0: [177 182 111 107 111 116 117 193 115 114 181 109 115 177 119 115]
1: [111 121 110 110 134 114 117 125 152 111 118 109 116 161 151 115]
2: [113 107 119 113 112 110 124 255 173 118 216 104 116 224 250 112]
3: [111 121 111 160 110 148 139 110 106 110 119 116 118 110 154 136]
4: [118 113 121 158 125 143 116 111 111 117 108 113 122 112 109 137]
5: [117 117 120 117 114 113 118 114 190 115 156 158 154 114 158 112]
6: [245 119 255 109 113 110 114 112 107 109 255 255 119 112 117 217]
7: [113 119 113 109 110 110 155 113 124 131 116 188 131 109 120 112]
8: [117 115 125 141 121 142 117 110 113 114 107 113 114 111 105 127]
9: [116 116 121 113 186 113 118 111 163 116 108 117 168 145 151 115]
10: [114 106 119 130 132 110 141 111 132 112 124 105 116 118 127 110]
11: [119 119 119 112 111 110 117 255 200 118 255 113 110 255 242 114]
12: [113 118 113 112 140 111 130 113 143 110 122 119 122 163 152 112]
13: [112 124 113 153 180 180 111 113 109 108 119 113 151 112 119 110]
14: [117 114 116 117 111 113 116 181 109 116 201 159 116 159 197 111]
15: [255 206 110 108 108 112 117 105 115 114 119 113 228 113 185 168]
16: [129 153 120 110 111 111 117 156 107 171 109 112 109 129 107 115]
17: [136 122 192 110 109 114 114 175 117 113 120 109 116 162 120 178]
18: [116 114 120 169 143 161 131 111 111 114 108 112 110 112 107 141]
19: [113 119 114 110 111 115 113 255 163 109 209 118 118 218 255 114]
20: [119 115 118 158 127 141 118 113 113 116 107 116 120 110 106 133]
21: [210 117 243 115 114 114 118 152 110 115 109 113 112 168 106 157]
22: [116 122 142 115 114 114 114 144 111 203 110 153 114 110 108 116]
23: [255 255 115 108 110 108 114 109 110 107 120 119 167 111 201 143]
24: [116 114 132 132 112 122 116 111 109 116 111 172 114 113 109 147]
25: [208 115 117 222 113 180 117 116 109 118 108 114 255 112 103 255]
26: [117 113 117 115 146 113 152 110 153 114 110 115 112 133 147 115]
27: [120 114 122 147 118 133 113 112 108 114 115 112 118 110 115 124]
28: [234 102 120 114 216 225 126 109 113 112 126 108 255 118 109 151]
29: [110 121 254 110 112 110 114 241 105 177 120 182 120 167 120 110]
30: [113 115 123 157 147 150 124 108 117 110 124 106 117 117 106 123]
31: [122 116 118 143 162 168 117 110 106 114 115 112 142 108 116 101]
32: [116 118 142 130 115 112 137 113 110 120 111 190 112 111 107 143]
33: [111 121 142 115 112 108 122 156 114 209 125 137 117 114 108 112]
34: [113 213 108 107 112 160 186 105 206 245 116 112 116 112 119 113]
35: [118 114 119 116 134 114 136 113 140 116 110 113 115 133 134 112]
36: [110 148 120 107 108 119 118 148 113 179 117 110 114 121 124 115]
37: [111 161 111 109 148 112 116 105 159 168 118 112 156 114 120 113]
38: [114 142 118 113 114 110 124 231 116 218 126 107 115 133 127 110]
39: [108 107 138 117 112 110 123 113 116 114 151 218 117 118 133 125]
40: [111 122 108 108 148 140 168 105 179 115 118 112 116 109 142 116]
41: [112 117 111 110 164 137 163 114 169 107 121 116 118 109 140 113]
42: [108 149 133 116 112 109 125 192 116 222 125 108 115 150 110 110]
43: [255 121 113 110 228 171 116 107 116 112 120 110 255 112 119 218]
44: [120 112 150 155 104 117 115 113 109 113 118 108 138 109 110 194]
45: [111 120 111 145 120 144 116 106 118 115 115 121 115 112 120 134]
46: [117 138 131 116 115 114 117 161 112 186 108 112 114 118 106 114]
47: [118 111 127 138 110 129 114 117 108 114 119 145 118 107 115 133]
48: [113 119 114 110 123 113 149 115 150 109 120 118 115 153 159 113]
49: [117 131 118 150 131 145 116 112 111 117 110 113 112 114 106 124]
50: [117 114 117 117 114 113 138 115 131 116 111 114 128 133 118 114]
51: [114 130 110 148 180 186 115 106 118 112 117 110 152 114 120 113]
52: [120 197 117 117 115 112 205 110 209 252 111 111 158 111 109 114]
53: [112 106 124 157 140 149 123 106 116 116 126 106 116 117 108 128]
54: [146 198 119 113 233 110 124 108 172 112 123 107 118 116 133 110]
55: [118 115 119 113 154 111 116 112 151 153 110 113 149 151 107 113]
56: [122 110 114 104 142 107 164 109 161 113 114 109 142 108 133 103]
57: [121 114 114 105 131 105 115 139 141 115 116 110 119 173 142 101]
58: [112 136 111 144 131 139 115 116 108 114 120 116 117 114 118 120]
59: [111 118 198 110 111 112 116 255 106 112 255 118 118 255 204 111]
60: [114 104 122 113 125 105 138 113 136 115 122 106 113 146 133 113]
61: [124 132 122 104 107 105 117 141 109 147 116 114 117 110 113 102]
62: [124 158 113 111 111 110 112 169 104 186 120 117 118 129 120 110]
63: [185 190 160 109 110 114 118 192 119 148 117 113 119 114 119 117]
64: [120 111 121 129 105 128 115 113 109 115 118 140 118 106 114 127]
65: [122 128 114 145 125 141 116 113 110 126 116 111 118 109 112 104]
66: [111 105 128 155 143 148 122 109 113 115 129 106 117 116 109 121]
67: [119 114 121 112 148 111 148 113 154 116 110 114 113 131 141 111]
68: [110 124 111 109 139 113 114 128 143 112 118 113 116 157 142 116]
69: [120 138 134 114 111 112 119 210 111 211 106 114 113 111 129 114]
70: [111 106 131 157 123 137 125 109 117 115 123 105 117 116 109 131]
71: [121 119 116 140 123 134 114 113 105 115 118 109 118 108 113 116]
72: [114 107 146 168 141 165 123 109 115 113 123 169 117 116 109 113]
73: [111 107 155 115 114 108 135 139 117 236 125 186 117 116 109 111]
74: [111 116 130 114 109 113 148 114 126 111 123 173 115 106 152 111]
75: [255 255 109 106 241 112 120 108 195 113 118 110 238 114 119 114]
76: [118 119 143 113 112 114 135 112 110 134 109 221 111 113 106 147]
77: [117 115 120 169 137 148 117 115 113 116 111 111 124 111 108 140]
78: [116 115 120 112 115 115 153 114 127 116 110 161 114 110 134 128]
79: [110 116 122 159 144 143 123 110 116 114 126 108 114 115 106 120]
80: [155 216 119 114 243 114 117 115 171 116 107 114 111 114 132 115]
81: [117 111 116 102 107 131 178 111 156 114 118 177 117 110 122 100]
82: [109 125 108 109 108 165 167 107 193 114 162 113 116 114 206 114]
83: [255 203 121 117 115 114 114 225 110 115 166 113 115 109 209 113]
84: [120 123 112 149 153 157 116 110 106 112 117 110 119 111 115 109]
85: [115 116 120 144 146 148 115 113 108 112 121 115 120 110 117 121]
86: [110 118 132 110 108 111 124 117 108 162 118 171 119 111 117 112]
87: [113 122 117 135 116 138 118 105 114 114 121 110 117 113 119 128]

[149 117 113 113 109 107 115 117 163 110 161 118 158 111 173 108] -> 5 48 56
[212 189 120 115 113 223 177 114 112 115 109 113 232 113 105 113] -> 28 15 51
[112 119 129 139 111 132 113 111 110 107 118 178 118 110 118 149] -> 24 47 32
[113 105 114 113 114 135 191 110 172 112 122 155 119 119 131 114] -> 81 40 78
[119 138 129 113 114 113 117 206 110 195 109 113 114 108 131 115] -> 69 38 46
[113 117 142 159 109 138 109 116 108 109 119 114 142 111 119 199] -> 44 4 77
[127 138 115 103 108 106 116 146 105 151 115 110 121 118 113 102] -> 61 16 36
[115 113 123 115 115 112 171 112 189 115 110 206 226 114 183 114] -> 5 7 81
[209 113 238 103 106 106 115 166 109 111 118 111 118 162 112 154] -> 21 17 63
[111 106 117 116 179 107 122 107 171 116 126 144 176 117 159 112] -> 9 5 56
[188 165 113 109 111 191 186 111 108 112 120 117 255 110 118 111] -> 28 15 31
[110 108 120 116 114 110 123 245 110 185 255 183 117 255 110 108] -> 59 14 0
[110 108 121 135 154 130 152 106 141 113 127 106 117 115 110 110] -> 10 79 30
[110 224 114 113 111 110 249 113 252 255 119 120 192 109 119 110] -> 52 34 37
[112 106 122 115 123 108 142 108 140 115 122 105 115 150 138 112] -> 60 35 48
[131 155 119 114 114 118 119 164 112 167 108 114 114 128 107 113] -> 16 62 46
[173 120 111 110 112 109 114 214 109 112 204 118 119 165 194 113] -> 14 0 19
[112 123 193 108 109 112 116 241 118 113 255 112 114 255 235 115] -> 59 2 19
[119 111 117 106 128 105 113 113 150 111 118 170 163 107 151 102] -> 5 74 7
[194 191 113 108 110 110 155 114 105 149 119 115 241 111 116 113] -> 15 37 63
[255 106 121 114 195 150 124 109 114 112 123 104 255 117 109 225] -> 43 28 25
[111 120 111 108 181 114 118 106 183 113 120 109 180 148 169 114] -> 9 12 1
[113 220 114 112 111 170 182 109 196 233 121 121 117 110 120 110] -> 34 52 37
[199 114 237 114 116 113 119 151 113 113 111 115 111 178 105 161] -> 21 17 63
[112 207 118 117 112 107 228 112 236 255 127 107 179 116 109 112] -> 52 34 37
[107 124 111 106 151 173 117 105 196 111 172 110 113 114 195 113] -> 82 40 41
[218 114 237 114 114 112 116 153 111 119 109 113 114 166 108 163] -> 21 17 63
[116 105 122 115 184 109 121 108 177 113 124 106 177 151 158 112] -> 9 12 55
[159 117 111 110 110 112 113 204 105 110 203 116 122 165 216 114] -> 14 19 2
[133 155 120 118 115 111 117 158 113 163 113 113 111 131 103 115] -> 16 62 46
[120 116 124 113 155 116 117 113 163 118 107 200 181 113 149 114] -> 5 7 9
[127 111 131 102 108 106 117 132 107 112 116 111 221 106 115 214] -> 44 47 64
[117 114 250 115 112 110 114 197 194 115 197 177 115 109 106 117] -> 29 17 5
[116 116 120 115 112 111 145 115 126 118 108 151 110 113 127 117] -> 78 74 50
[111 120 115 109 160 138 164 113 169 111 122 119 122 108 134 112] -> 41 40 56
[111 118 151 111 112 110 151 113 108 137 118 255 120 111 119 142] -> 76 39 32
[113 124 111 108 108 139 115 105 130 112 158 109 113 111 148 144] -> 87 45 64
[119 109 113 129 108 108 117 112 106 110 149 203 118 106 150 129] -> 39 74 24
[111 107 218 158 111 108 126 110 115 114 220 166 120 193 108 110] -> 39 72 14
[173 104 120 116 110 112 122 195 114 113 208 105 117 171 183 110] -> 14 0 19
[112 106 125 156 125 137 125 111 115 111 125 106 118 115 108 130] -> 70 53 66
[113 205 122 117 109 156 196 110 207 239 124 105 120 113 109 111] -> 34 52 37
[119 112 114 143 159 165 122 108 107 110 115 113 142 106 115 103] -> 31 84 13
[109 121 109 110 141 116 119 106 164 113 118 196 175 113 170 118] -> 5 74 7
[111 120 191 161 113 110 113 115 105 111 122 136 117 161 120 244] -> 44 17 24
[118 111 175 160 108 104 117 112 109 155 118 113 117 156 113 224] -> 44 17 70
[116 107 116 126 128 109 145 106 131 114 123 108 118 117 130 110] -> 10 35 50
[119 199 119 113 112 168 189 115 193 230 109 112 116 111 107 115] -> 34 52 37
[119 116 150 143 115 134 120 113 113 113 106 112 142 112 105 207] -> 44 4 77
[117 116 120 113 115 167 189 113 195 119 148 114 114 110 214 114] -> 82 40 41
[111 124 112 112 109 116 116 107 163 113 147 184 168 111 171 115] -> 5 74 7
[161 111 209 103 105 108 118 181 110 114 118 113 118 161 116 162] -> 17 21 63
[163 111 221 104 106 108 115 159 112 114 118 112 118 150 114 182] -> 17 21 44
[108 123 126 125 110 129 116 106 114 115 118 167 116 114 120 148] -> 24 47 64
[204 114 242 114 111 113 116 154 110 115 112 111 114 184 107 168] -> 21 17 63
[208 118 233 110 109 108 116 154 107 107 116 116 119 174 117 157] -> 21 17 63
[108 122 109 107 184 113 119 106 173 114 116 109 169 145 164 115] -> 9 12 1
[109 125 146 136 113 113 117 107 114 113 180 167 117 160 118 117] -> 39 47 24
[112 154 110 110 149 111 113 114 148 153 120 118 157 112 120 110] -> 37 55 35
[115 148 119 114 152 113 116 114 151 161 109 115 151 111 106 113] -> 37 55 61
[206 116 255 114 114 112 116 146 112 116 112 163 113 112 110 165] -> 21 17 63
[110 105 210 114 113 108 123 244 113 115 255 106 122 255 229 112] -> 59 2 19
[170 113 119 113 114 110 118 205 112 118 196 115 116 164 182 114] -> 14 0 57
[218 114 231 105 109 109 115 166 107 113 118 111 119 195 114 152] -> 21 17 63
[255 255 121 115 255 111 116 112 192 118 113 116 194 109 105 113] -> 75 80 54
[255 255 122 114 255 112 116 112 190 118 108 113 179 112 107 114] -> 75 80 54
[159 116 120 114 115 115 121 183 112 115 190 115 112 143 204 111] -> 14 0 57
[118 115 123 116 114 208 255 111 112 116 110 209 255 109 106 255] -> 25 76 7
[109 144 110 104 109 124 120 143 119 136 114 112 115 109 127 115] -> 61 36 16
[117 201 118 114 114 160 195 111 196 247 110 112 111 112 109 114] -> 34 52 37
[115 114 120 255 114 114 118 113 112 115 177 167 113 225 105 255] -> 44 77 24
[114 108 178 175 112 110 123 108 113 159 124 108 117 171 106 232] -> 44 17 70
[161 110 198 106 106 109 115 188 110 114 116 110 118 167 114 162] -> 17 21 63
[110 168 114 107 107 113 113 239 107 211 123 117 118 137 140 112] -> 38 69 42
[115 123 128 115 115 108 123 134 117 150 125 106 119 113 109 114] -> 61 36 46
[116 116 121 242 112 156 115 113 112 115 108 114 254 148 108 255] -> 25 44 77
[110 120 130 106 110 112 122 114 116 166 118 156 118 111 120 116] -> 86 22 61
[119 111 125 105 106 108 124 114 105 141 117 177 116 109 113 125] -> 86 7 32
[114 130 118 150 135 143 120 111 113 120 108 114 113 111 107 125] -> 49 20 58
[112 106 121 136 147 109 146 110 139 115 126 106 116 118 129 112] -> 10 35 67
[110 118 114 113 136 111 113 130 130 109 121 116 117 147 140 110] -> 68 1 12
[111 122 109 108 184 113 114 108 255 115 117 109 199 192 255 113] -> 9 5 1
[116 117 118 113 112 114 118 202 107 164 170 232 113 113 180 112] -> 14 39 86
[110 121 135 108 111 113 114 106 118 144 143 238 115 113 144 114] -> 39 76 7
[214 116 231 114 112 111 117 157 112 117 110 116 111 178 108 156] -> 21 17 63
[121 111 113 104 213 107 116 110 222 112 117 112 191 156 217 103] -> 9 12 5
